array([[ 0,  1, -1,  1, 46,  0],
       [75, -2,  0,  0, 22, -1],
       [ 2,  2,  1,  0, -6, -1]]) => 1

array([[ 36, -56,   0,   6,  46, -43],
       [ 13,  37,  15,   6, -25,  78]]) => -56

array([[-17, -13,   4,  29,   9,  13,  71],
       [-45,  10, -49, -24, -68,   3,  63]]) => -13

array([[37, 25, 80, 32, 51],
       [50, 65, 20, 47, 32],
       [42, 42, 26, 32, 57]]) => 25

array([[ 32,  40, -29,  42,  64,   4],
       [-25,   4,  -2,  44,  56, -24],
       [-11, -56,  -4, -33,  48, -72]]) => 40

array([ 62,  77, -47, -42,  45]) => 77

array([-16, -59, -35, -46,  68, -14]) => -59

array([[-23,  49,  20, -12, -30,  32],
       [-45,  79,  -5, -21, -16,  10],
       [-55,   3,  59, -76, -51,  56]]) => 49

array([18, 69, 26, 27, 32]) => 69

array([-15,  19, -69, -19, -10, -29]) => 19
---
[[ 30 -50  -1 -67  24]
 [ 71  17  30  73   7]
 [ 61 -37 -31 -22  63]] result: -31

[[-25  55  28  11  30  56  49]
 [-25  55  35  20  26  63  41]
 [-28  56  43  28  15  75  32]] result: 15

[[ 52 -35  61  50]
 [ 47 -24   1  63]
 [-12  67  59  -5]] result: 67

[[ 31 -19 -33 -34]
 [ 32 -16 -32 -16]
 [ 69 -75 -20 -58]] result: -75

[[ 45   8 -10 -25 -16 -24  12]
 [ 52   4  -8 -27 -10 -23   8]
 [ 39 -20  31 -44  65 -19 -59]] result: 65

[[ -5 -16 -10 -26  88  32 -34]
 [ -2  -5  12  19 -21 -20 -38]
 [ 29  -8   2 -31  10 -26 -49]] result: 10

[[ 59  72 -44 -18   0 -23]
 [ 10  60 -49 -21  23   1]
 [-36  19  -6   5 -15 -32]] result: 5

[[-27   5  10  27]
 [ -9   7  43 -72]
 [-17 -27 -12  25]] result: -27
---
27,-1,16,11,-67,-12,-19 result: 16

-72,-12,-9,-55,-1
-10,-14,-8,-56,-19
result: -10

-59,24,63,-68,-34,-5
-8,-15,51,-31,-8,3
47,49,47,90,21,27
result: 49

62,-36,-60,-16,67,-8,25
-70,61,10,-13,25,-53,69
-87,70,30,-7,-3,-48,54
result: 30

-37,-21,-53,32,62
10,7,55,4,-28
-50,-1,-76,26,79
result: -50

-82,59,-1,10,34,5,-16 result: -1

-82,-50,-21,51,25 result: -82

3,-2,-2,10,67
9,-1,0,3,37
result: 9

-13,40,-65,58,-15 result: -13

43,0,-29,-87,-64,3 result: 0
---
[[-40 -48 -46  31 -25 -35   3]
 [ 40 -12 -47  21  42 -13  56]
 [-69  -7  43  33 -67 -19 -80]] ⇒ -40

[ 68 -47 -17 -22 -45 -44] ⇒ 68

[  0 -11  -1  -9  82  85  84] ⇒ 0

[ 91 -64 -10 -57  39  -1 -19] ⇒ 91

[-65  42  31  -8  35 -75] ⇒ -65

[[-57 -16  62 -10]
 [-70 -24  57 -14]] ⇒ -57
---
46	-7	74	-2	67	4	-30 ⇒ 4

20	4	-25	21	27	-33	-36
-19	-10	13	12	-65	15	-29
54	-31	-13	9	-2	52	-4
⇒ -2

-32	2	30	27	39	57	-13
-51	-29	-18	-30	20	67	-23
-4	10	29	37	-4	-49	12
⇒ 2

-70	-5	46	-54	34	51	54 ⇒ 34

-28	-21	-21	1	-1
-25	-34	-38	8	-15
-20	76	0	10	84
⇒ -15

-38	-25	57	77	31	-2	-19
31	-11	-20	13	-5	-10	8
-34	31	40	85	20	47	-5
⇒ 8

-50	-28	53	73	-6	67	47 ⇒ 47

-17	64	8	30	2 ⇒ 8
---
63	3	86	81	78	49 -> 63, 49

4868	2333	1674	5955	5019	2729
9831	8708	8032	7699	4409	7558
-> 4868, 7558

3375	3721	1078	3643	9027 -> 3375, 9027

129	81	-70	398	-150	-125	89
193	-11	-46	83	-44	-67	-84
-228	-606	587	-190	176	100	-113
-> 129, -113

759	904	385	-729 -> 759, -729

49	88	35	10	77	46 -> 49, 46
---
[ -9 -86  30 -14 -12]
-12
[ -8  43  86 -79 -27]
-27
[ 69 -12 -29 -27  79]
79
[-42  14 -17  84  -1]
-1
[-60  90 -48  46  66]
66
[-72  59 -16  21   2]
2
---
[605 362 706 827  47]: 362
[296 836 360 822 514 100 715]: 836
[8 0 9 8 4]: 0
[ -4  12  10 -32  31 -19  11]: 12
[ 13  32  27 -41 -23  31  33]: 32
[4934 6586 2940 6649 5237 7775 6872]: 6586
[ 685 -783 -403 -256  426]: -783
[  8  35   4   0 -16 -45]: 35
---
[[193 143 218 171 114  22]
 [  3   1 124 121  75 235]
 [152 122  63 171 114  94]]: 124

[[ 987  768  268 -191 -242  189]
 [-863 -817  -89  729  787  816]
 [ 664  246  -30 -176 -177  763]]: -89

[[32 51 56 49]
 [19 16  8 11]
 [16 77 72 79]]: 8

[[  27 -203 -504  -93  622  801  653]
 [ 225  193 -141  244   37  254  550]
 [ 263  642  239  645  433 -287  -36]]: -141

[[6 3 6 3 6 4]
 [4 3 1 5 4 7]
 [6 7 4 5 3 4]]: 1

[[31 79 33 28 31 27]
 [24 78 24 21 18 30]
 [83 14 26 30 28 25]]: 24

[[5114 5071 2779 4607 5047 4432]
 [6674 1889 7824 2031 1805 7166]
 [3630 5582 2192 5525 5651 2819]]: 7824
